In the rows, zero is written as 128.
These are runs of 6 systems, one row a step. Runs of the same system follow the same rule from any start.
path 1, W:
[[139 112 155 109 134 102  86 119 138 132 129 148 119 110 139 200 141 144
  137 117]
 [ 73 132 154 106 165 133 144 165 110 103 118 135 116 150 112 147 145 128
  110 131]
 [131 133 165 135 134 122 124 140 156 180 142 175 102 130 141 160 110 128
  119 114]
 [ 84 105 135 129 168 138 137 111 143  99 155 153 111 132 122 103 140 156
  123 140]
 [126 162 126 136 135 145 121 144 140 145 132 167 138 142 157 103 110 117
  100  88]
 [130  86 109 130 139 143 140 123 154 130 112 134 118 117 160  96 129 165
  147 142]
 [131 177 107 152 117 145 160 145 114 133 131 126 124 138 118  89 115 120
  122 142]
 [156 117  99 132 110 108 112  96 146 148 144 119 144  92 132 111 132 148
  152 116]
 [120 140 103 122 119 139 133 134  94  92 116  88 165 158 117 112 132 144
  123 127]
 [165 129 138 126 103 115 116 145 131 178 110  87 124 125 140 138 125 107
  134 120]]
path 2, P (10 x 20):
[[117 162  77 151 149 104 107 109 190 117  91  84 100 120 108 106 167 115
  157  82]
 [137  81 155 121 145 167 176 144 140 172 136  89 132 157 159  77 137 176
  107 157]
 [155 163 110 180 111 128 144  52 193 135 145 159 114 124  91 148 119 130
  142  88]
 [135  98 122  77 126 144 142 139  99 167 158 114 200  93 159  50 145 110
   90 107]
 [189 142 132 168  90 165 124  95 164 100  61 154 115 165 163 175  84  84
  125 108]
 [110  56  87  94 108 106 147 102  85 108 148  91 156  63  96  63 127 106
  165 174]
 [136 162 176 155  92 162 167 160  91 150 130 219 126 174 131 194  52 130
  100 143]
 [ 70 124  55  93 129  61  50 123 110  84 123 133 157  69 104 106 136  88
  166  72]
 [123 103 203 113 135 174 123 203  72 108  98  99 121 230 180 148  95 143
   83 179]
 [ 99 136  93 172 134  56  71  56 173  75 156 135  50  88  65 167 133 138
  205 152]]
path 3, N, 10 rows:
[[106  42 158 121 121 148 114  90 141 128 142 156 139 148 149  84  74  82
  109 115]
 [124 177 110 174 118 140  89 123 112  68 127 119  98 166 137  84  86  74
  121 146]
 [126  68  87 112 103 128 120 161  89 118  93 116 142 107 169  73  92 125
  161 172]
 [144 185  78 141 101 135 106 131  74  68 135 179 170 133 144 147  98 170
  128 130]
 [111 130  76  90 134  95  90 184 114 154 103  88 171 113 153  93 154 161
  140  83]
 [136 132 159 115 143 154 115 148 114  98 110 141 158 193 155 201 137 203
   96 109]
 [140 160 136 120 158  86  92 139 127 147 165  37 112 125 115 130 197 173
  134 144]
 [181 100 202  89 145 162 161 117 126 164 162 151 154 112 168 175 163 145
   79 139]
 [156 206 134 147 171 111 117 100 189 127 131 116  66  89 118 155 201  88
  125 110]
 [148  54 170  96 120 155 222 123 155 177  69 107 114 106 111 157 146  80
  131 140]]
path 4, G, 10 rows:
[[ 99 140 131  95 175 153 145 144 146 114  99  86 155 153 129 103 187 115
   85  72]
 [156 107 137 131 133 110 136 150 179 191  84 110  91 119 142 180 153 175
  164 126]
 [123 100 127 121 151 166 207  63 159  87 127 135 133 107  89 130 172 128
  123 132]
 [133 119 142 135 107 123 143 117 176 222 141 181 143 122 121 142  91 120
  122  62]
 [101  63 112  91 141 109 112 105 141  97  96 143 114  56 137 112 139  51
  156 127]
 [124 117 167 168  91 146 133 128 139 129  79 138  93 205 110 172  52  77
  130 123]
 [129 105 123 156 109 107 117  80 110 112 204 173  88  77 116 104  87 135
  165 211]
 [100 169 142 126 122 156  86 129  84  82 159 174 179 178 151  93  76  76
   62  78]
 [150 154 105 141 117  72  34 198 104 154 117  86  75 103 186 101 114 111
  165 173]
 [120 152 124 134 142 185 156 148  67   5  92  95 137 201 139 132 138 162
  105 192]]
path 5, G:
[[132 133 100 118 100 140 143 176 103 147  73  99 163 152 141 105 107 116
  129 108]
 [147 113  97 125  99 103 128 120 108 119 112  93 137 109 105 160 135 169
  175 155]
 [111 117 140 119 119 141 162 101 107 129 159  98 175 161  81 117 132 147
  107 108]
 [138 101 154  97 125  93  91 127 131 185 160 125 151  99 135 152 141 136
  125 102]
 [116 104 164  94 151 136 138 127 125 107 100  93 119 124 123 147 164  65
  110 131]
 [142 132 172 149 115 129 161 139 139 173 125 153  84 142 109 189 106 132
  135 155]
 [104 137 125 124 146 130 155  96 122 102 180 189 122  79  99 119 136 110
  123 142]
 [ 89 151 136 133 134 118  92 163 138 153 117 166 125 151 141 121  91  84
  107  69]
 [109 109 109 138 144 103  83 143 134  88  94 116  67 113 150 123 127 112
  172 175]
 [128 152 140 177 123 171 144 110 127  75 136 136 117 209 124 132  95 156
  110 149]]
path 6, J (10 x 20):
[[123  92 114 146 146 149 155 100 196 136  98 133 108 132 140  93 129 128
  135 102]
 [155 171 102 173 117 143 152  89 161 103 112 143 109 135 110 145 126 133
  141 121]
 [130 109 111 133  93 141 177  94 123 132 126 144 143 103  92 109 102  85
  139 129]
 [112 140 144 126 131 148 123 102 117  80 142 184 149 146 125 140 107  95
   95  99]
 [137 123 157 126 122 139 117 118 104  96 125  98 109 139 132 119 119  53
  110 162]
 [150 123 155 133 110 130 109 136  98 127 149 181 112 114 167 156  91 131
  131 175]
 [132 166 101 103 116 103  99 164  67 117 145 118 153  87 134 115 139 109
  130 144]
 [100 101 147  89 148 134 117 194 107 152 101 144 138 136 176 118 124 124
  107 114]
 [129 159 128 139 134  99  74 171 127 121  93  78  99 167 139 165 139 151
  144 127]
 [149  86 116 120 100 114 156 149 115 184 118  90 142 120 122 135 127 192
  162 157]]
path 7, N (10 x 20):
[[149 147 152 154 109 127 107 136 116 129 123  62 100 183 122 130 109 111
  127 155]
 [153  82 143 114 110 113 100 108 103 127 164 133 127  86 152 131 115 128
  146 178]
 [150 190 118 118 121 133 123 134  98 115 139 161 151  97 141 134 132  76
  100 110]
 [110 118 105 117 143 116 121 175 152 139  54 135 102 117 151 141 134 112
  153 107]
 [106 120 132 128 113 130 159 131  93  93 113 115 132 160  80 178 120 164
  144 156]
 [118 140 129 131 115  89 115 135 111 185 198 127 136 105 100 110 121 162
  139 135]
 [103 112 156  96 162 147 114 123 138 117 147 180 158 127 161 116 134 105
   78  78]
 [113 169 130 156 160 145 125 163 156 105  79  91  73 179 139 113 145 109
  121 130]
 [139  63 130 123 118 137 168 119 110 120 127 100 117 122 125 130 130 178
  161 205]
 [165 185 108 141 106 123 138  91 107 137 205 170 164  85 112 121 129 148
  118 127]]
path 8, J (10 x 20):
[[167 154 112 135 109 101 125 108 119 157 173 108 135  84 116 119 144 140
  142 143]
 [111 110 119  92 151 135 149 131 142 150 133 170 156  86 141 109 152 126
  112  89]
 [110 167 144 132 164 133 121 142 159 111  97 111  95 156 123 142 157  90
  108  98]
 [136  91 145 146 114 127 160 121 141 136 103 123  78 128 113 162 110 127
  163 179]
 [121 165 109 142 107 113 138 116  90 118 184 171 148 113  88 143 110 166
  137 143]
 [ 81 100 120  89 148 137 132 130 102 104 142 116 166 118 122  62 138  88
  102 109]
 [123 130 168 148 167 158  95 143 159 101 107 140  86 186 182 130 118 121
   97 126]
 [180 139 103 160  90 108 118 124 115 128 111  84  85 107 132 135 117 129
  180 197]
 [133 131  91 111  97 128 157 151  87 166 152 196 188  83 133 121  98 177
  134 120]
 [ 77 155 108  95 153 117  87 151 119 100 105  92 170 151 120  98 155  85
   95  45]]
path 9, W, 10 rows:
[[ 89  79 117 141 117 120 137  96 143 121 136 191  97  94 105 108  77  90
  161 141]
 [ 91 133  92 142 112 126  80 123  98  75 141 198 141 132 144  94  61 110
  134 120]
 [115  93  88 112 118 115  78 182  97 135 107 161 137  98 198  80  87 134
  149 145]
 [141 151 102 144 106 134 144 190  57 138 147 146 119 116 157  96  97 177
  146 215]
 [154 188  94 137 121  82  93 148  97 168 206 109 130  73 127  96 152 175
  146 161]
 [149 159 100  97 129 119 113 134  77 115 171  83 216 125 129 124 182 225
  110 112]
 [172 162 149 118 131 125 111 177 125 184 107  12 146 183 148 142 181 173
  107 109]
 [174 112 194 108 130 143 213 103 139 185 149  42 128 132  79 166 194 143
  108 159]
 [159 184 181 154 137 131 130  36 177 105 166  74 116 169  62 184 181  88
   91  84]
 [114  69 157  77 162 146 129  64 192  91  69 110 162 131 115 176 184  60
   97  27]]
path 10, P, 10 rows:
[[127 167 127 116 167  85  78 157 165 162 128 110 103 107 146 152 181 153
  135  95]
 [150 132 145 115 168 149 152 135 157 132  99  53 127 155 143 135 200 170
  113 123]
 [168 128 142 158 132 123 170  86 201 191 135  94  79 108 101 134 159 132
  151 133]
 [146 116 126 100 140 158 211 106 152 180 148 157 176  82 125 105 167 149
  101  93]
 [166 145 121 138 103 157 156 112 175 165  70 133 149 130 140 120 113  43
  106  52]
 [132  18 102 104 104 156 163  94 139 110  74 118 154 100 149  77 106  83
  149 134]
 [115 108 149 157  76 166 197  95 100 106 131 186 126 155  80 135  45  81
  124 164]
 [ 62 112  94 107 111  96  93 137  83 112 163 222 155  75 117  95  67  80
  137 105]
 [ 84 144 138 117 128 152  74 189  57  43  88 154 152 206 174 132  74 103
   90 120]
 [ 83 104 108 160 129  76  30 124 109  47 126  90  53 147 119 122  95 123
  189 197]]
path 11, M, 10 rows:
[[156 153  93 101 111 114  99 151 102 116  89  95 167 106 150 140 152 108
  131 100]
 [170 109 130 127 124 147 160 108 153 118  82 108 130 132 137 185 154 160
  141 133]
 [150 171 154 144 132 111 151 106 161 173 151 131  96 107  87 173 156 118
  127 118]
 [115 121 154  93 147 133 122 113 145 158 162 165 170 114 137 128 141 111
   82  60]
 [108 115 127 125 144 141  93 112 161  76  72 111 126 166 142 125 127  67
  110  73]
 [127  54 147 142 146 136 141 105 188 139  99 115  60 120 144 110 127 111
  159 162]
 [ 77 136 152 152 139 139 184 122 131 147 175 195  88 123  82 107  95 111
  122 157]
 [ 55 123 101  97 134  99  89 178  88 145 149 142 162 120 125  62 101 108
  121  90]
 [103  79  98 135 114 144  93 161 101  63  61 120 138 189 169 122  80 161
  152 144]
 [142 136 115 175 116 101 125 130 125 123 140  78  53 129 105 135 127 183
  192 226]]
path 12, M, 10 rows:
[[ 95 151 160 136 148 109  80 141 148 141 143 178 101 147 130 170 110 118
  112  92]
 [ 92  89 132 116 176 123  72 107 151  89 146 126 120 135 159  93 146 140
  119 114]
 [125 143 135 158 154 161 133 149 142  96 106 147  74 154 166  98 113 109
  121 167]
 [120 131  81 139 131 115 145 120 128 131 153 144 112  72 121  68 130 137
  160 163]
 [107 154 106 127 122 155 174 179  93 143 121 149 162 156 131  95 106 159
  111 120]
 [143 144  70 145  83  94  82 129 116 121 101  98 150 132 123 131 106 148
  171 109]
 [165 105 150 139 120 146 150 120 130 148 137  88 138 167 136 147 134 203
  129 153]
 [173 201 144 155  98 112 110 100 109 137 180 133 122 121 105 162 120 102
  116 135]
 [150 105 143  74 140 139 120 114 109 136 156 101 194 106 156 105 172 123
   84  97]
 [161 152 133 136 110 156 134 117 132  81  58 120 123 148 139 172 125  59
  114 112]]

Which system made each of these runs?
path 13, 2 rows:
[[167 143 138 101 162 169 138 119 111  77 130  83 145 114 177  88 186  92
   80 154]
 [208 183 119 136 124 147 153 125 155 132  79 123 115 101 160 178 171 113
  127 125]]

W
path 14 (2 x 20):
[[ 80 109  66 149 127  95  79 123 148 129 146 144 121 115 129  54  91 141
  167 107]
 [104 106 122 113 116 176 136 141  82  77 111 137 197 192 152  88  87 128
   87 104]]

N
path 15:
[[100  63 145 118 151 153 123  85 139  83 144 115 137 149 136  74 124 107
  108 133]
 [164 175 119 176 109 157 129 129 121 120 138 122 107 159 155  85  98 115
  118 160]]

N
path 16 (2 x 20):
[[164  78 134 141 105 161 157  79 162 108  73  77 120 150 130 119 118  75
  135 129]
 [181 131 112 178  61 113 116  75 128 131 136 118 109 122 110 142  75 106
  168 163]]

N
path 17 (2 x 20):
[[ 65  84 129 119 126 122 133 126  99 109 150 130 158 168  84 120 103 178
  135 127]
 [132 125 153 123 131  88  53  93 141 133 179 102 135 136 122 147 137 136
  123  94]]

G
path 18, 2 rows:
[[149 101 107 137 120 155 132 142 140 143  98 129 114 117 186  55 100  87
  130 145]
 [145 136  77 150 109 148 127 104 120  48  90 150 136 131 144 132 107 135
  151 142]]

N
path 19:
[[137 122  96 138 144 139 153  92 178  92  84 140 101  95 130 126 154 112
  151 124]
 [147 125 108 146  86 140 186 116 128 151  98 106 141 133  88 132 112 125
  148 127]]

N
path 20 (2 x 20):
[[122 163 145 133 140  97 131 145 107 169 197 139  96  89 103 127 143 149
  136 173]
 [114 160 118  94 136 140 113 156  75 106 153 177 193 124 154 122 127 146
   86  98]]

M
path 21 (2 x 20):
[[132 119  96 142 118 103 101 101 152 129 127 110 120 107 122 112 127 136
  161 119]
 [117 129 108 113 110 138 143 137  88 109 117 120 172 139 114 115 117 126
  122 119]]

W
path 22 (2 x 20):
[[ 99 101 133 138 116 109 114 163 118 170 139 160 103 133 136 111  75 137
  150 148]
 [ 82 123 113 136 127 120 107 129  85  85 162 136 142 157 106 105  99 164
  135 148]]

M
path 23, 2 rows:
[[125 129  83 114 125 110 110 132 131 116 103 141 154 103 136 135 140 148
  148  95]
 [123 139 137 122 131 149 159 155 133 154  97 101 142 164 120 126 136 125
  105  98]]

J
path 24 (2 x 20):
[[152 117  83 141  90 105 121  91 124  86 101 121 149 126  99 201 128 199
  185 132]
 [156 171 179 137 144 117 140 151 139 194 166  84 106 157 111 172 171 183
  111 138]]

M
path 25:
[[106  86 169  77 169 124  77 116 101 100 190 125 164 122 159 112 160 141
   85 128]
 [173 171 184 123 138 128  93 156 139 159 108  80 102 158 164 170 155  83
   91 113]]

G
path 26:
[[ 94 153 131 146 150 140 151 132 136  96 119 121 108 172  94 143 141 160
  126 132]
 [121 123 143 121 128 117 130 125 162 187 132 136 130 118 117 124 126 100
  117  78]]

W
path 27, 2 rows:
[[128 101 161 124 108 127 141 116 108 160 166 112 126 124 108 109 106  94
  121 154]
 [105 113 144 107 110 129 128 136  78 114 140 133 157 132 113 123 102  87
  110 133]]

M
path 28 (2 x 20):
[[104 140 106 124 116 119 127 133 129 103  72 131 136 139  97 162 117  87
  140  84]
 [100 105 135 138  99 101 119 158 109 154 114 107 111 165  94 150  85 138
  157 135]]

N
path 29:
[[141 193 160 120 148 176 146 152 104  98 119 152 149 172 153 159 147 120
   61 105]
 [146 100 141 127 166 116 128 129 207 172  94 122  68  94 159 149 173 136
  153 123]]

W
path 30, 2 rows:
[[139 161 162 135 140 113 128 125 146 160 149 129  98 129 108 179 149 135
  120 126]
 [114 105 133 107 138 110 154 110 129 140 150 122 119  83  90 139 157 127
  147 146]]

J
path 31 (2 x 20):
[[ 88 125 155 122 180 178 171 132 111  59 134 155 101 141 138  95 141 104
   94 178]
 [167 183 119 153 132 126 107 129 174 164 128 200 100  88 173 138 120  93
  124  97]]

W
path 32 (2 x 20):
[[159  97 190 131 160 165 108 118 171 124 112 126  85 158 196 134 131  94
   94 139]
 [197 179 113 163  97  98 109 117 127 138 138 128  82  82 136 168 130 128
  167 184]]

J
path 33 (2 x 20):
[[135 203  80 172 100 120 135 171 110 117  84 127  99 149 115 147 104 142
  163 146]
 [154 110 101 122 115 106 127 121 130 177 168 114 161  94 132 119 148 224
  154 132]]

M
path 34:
[[121 118 129 119 108 117 106 132  70 115 165 103 160 144 118 116 108 153
  127 157]
 [157 145 149 114 123 112  85 147  98 144 154  89 143 126 154 124 138 119
  108 136]]

W
path 35:
[[127 138 162 122 150 152 161 126 137 108 102 116 104 144 118 160 155 103
  108 137]
 [121 130 150 154 114 108 127 117 127 148 158 148  84 125  99 150  99 120
  147 163]]

J
path 36:
[[109 179  91 140 128 117 121 144 105 118 149 119 148 142 103 110 131 173
  129 118]
 [139 106 120 110 117 112 111 146 129 177 130  91 162 130 142 114 136 163
  129  99]]

W
path 37 (2 x 20):
[[129 110  98 141 122 127 140 104 164 143 125 154 133 113 131 108 115 150
  148 105]
 [130 127 129 124 114 150 142 120 113 131 135 115 167 153 124  99 115 121
  102 105]]

P
path 38 (2 x 20):
[[ 86 136 101 149 128 124 119 118 175 125  99 175 130 156 107 140  96 121
  133  52]
 [ 98  71 137 142 150 116  95 120 185 152 122  94 101 168 136  90 119 154
  141 106]]

M
path 39 (2 x 20):
[[104 166  95 142 130 140 124 167 108 100  96 122 121 158 137  92 110 108
  124 126]
 [154 101 114 124 100 114 137 135 130 183 127 145 129  85 142 123 110 137
  158 139]]

W
